In the data rows, the value 128 means zero.
Some points, one per row:
[123, 129, 142, 126, 155, 91, 120, 216]
[130, 72, 172, 136, 131, 129, 125, 221]
[155, 117, 159, 176, 114, 137, 135, 149]
[142, 117, 63, 149, 113, 154, 125, 71]
[110, 154, 127, 87, 190, 75, 133, 53]
[114, 119, 101, 102, 121, 108, 118, 76]
[95, 102, 255, 117, 146, 96, 130, 169]
[154, 94, 46, 160, 110, 145, 136, 146]
[140, 104, 73, 146, 136, 130, 131, 145]
[155, 87, 102, 200, 109, 187, 133, 187]
[108, 159, 67, 181, 108, 153, 217, 199]
[156, 86, 122, 142, 109, 184, 125, 78]
[129, 128, 215, 111, 123, 108, 119, 99]
[126, 117, 191, 121, 129, 117, 141, 88]
[99, 163, 143, 89, 187, 85, 131, 147]
[138, 88, 114, 165, 107, 140, 132, 224]
[138, 75, 102, 160, 89, 255, 101, 255]
[117, 199, 118, 99, 152, 104, 135, 80]
[147, 137, 63, 142, 113, 147, 130, 86]
[116, 112, 186, 103, 138, 134, 112, 82]
[105, 118, 91, 124, 125, 108, 136, 74]
[110, 103, 255, 85, 163, 100, 106, 73]
[143, 83, 99, 156, 111, 149, 142, 222]
[128, 255, 85, 166, 106, 125, 222, 74]
[131, 104, 194, 111, 132, 111, 129, 77]
[145, 141, 136, 132, 124, 93, 125, 191]
[108, 192, 147, 92, 147, 104, 125, 151]
[90, 86, 255, 82, 191, 75, 133, 67]
[115, 83, 64, 88, 118, 118, 84, 82]
[97, 238, 208, 114, 133, 96, 130, 150]
[95, 81, 211, 93, 188, 82, 120, 165]
[133, 105, 82, 152, 114, 129, 133, 142]
[141, 94, 99, 153, 125, 100, 129, 171]
26 more points follow, each with its number after it:
[129, 97, 133, 124, 117, 138, 124, 200] 0
[120, 161, 115, 93, 154, 92, 122, 118] 1
[122, 114, 84, 100, 139, 106, 145, 163] 2
[128, 134, 92, 98, 156, 92, 131, 84] 3
[130, 134, 63, 134, 136, 123, 137, 160] 4
[113, 117, 127, 100, 143, 115, 100, 92] 5
[125, 96, 88, 112, 121, 132, 96, 72] 6
[144, 89, 60, 156, 117, 170, 132, 77] 7
[140, 118, 107, 117, 126, 89, 133, 87] 8
[132, 62, 92, 145, 107, 146, 123, 74] 9
[122, 103, 255, 105, 138, 101, 133, 198] 10
[146, 107, 174, 169, 100, 181, 127, 255] 11
[150, 118, 64, 169, 101, 194, 143, 94] 12
[133, 115, 121, 126, 119, 126, 126, 196] 13
[117, 132, 241, 92, 166, 82, 128, 156] 14
[114, 132, 243, 120, 148, 101, 139, 83] 15
[152, 103, 93, 152, 97, 135, 136, 61] 16
[120, 109, 210, 134, 118, 131, 123, 190] 17
[143, 114, 80, 145, 125, 118, 140, 75] 18
[108, 248, 255, 98, 160, 98, 122, 114] 19
[124, 118, 94, 114, 138, 126, 110, 88] 20
[128, 108, 119, 134, 119, 139, 123, 186] 21
[157, 97, 59, 162, 105, 155, 133, 241] 22
[109, 255, 120, 74, 120, 99, 78, 153] 23
[138, 159, 72, 152, 112, 144, 132, 213] 24
[156, 103, 46, 197, 107, 161, 130, 222] 25
Which two of these numbered points are nearest to each point below, looking only along the 2 directions in which the first points spread most? Their numbers follow each, nearest first.
[113, 67, 64, 88, 124, 102, 122, 66] > 6 20
[97, 126, 255, 95, 145, 93, 126, 58] > 19 15
[127, 147, 89, 128, 129, 144, 136, 81] > 18 16
[110, 181, 255, 110, 140, 92, 132, 174] > 14 10
[139, 90, 79, 165, 117, 138, 137, 133] > 4 2
[112, 255, 98, 104, 138, 127, 124, 61] > 3 8
[118, 119, 89, 128, 143, 95, 129, 170] > 2 21
[121, 94, 75, 71, 131, 134, 92, 83] > 20 6
[121, 136, 68, 154, 105, 147, 134, 72] > 16 18
[159, 89, 155, 178, 93, 204, 122, 92] > 2 4
[94, 255, 127, 77, 199, 66, 152, 157] > 23 1
[107, 111, 255, 129, 148, 114, 134, 172] > 10 14
[122, 98, 94, 70, 135, 95, 80, 69] > 23 3
[103, 134, 96, 92, 129, 108, 126, 77] > 3 8
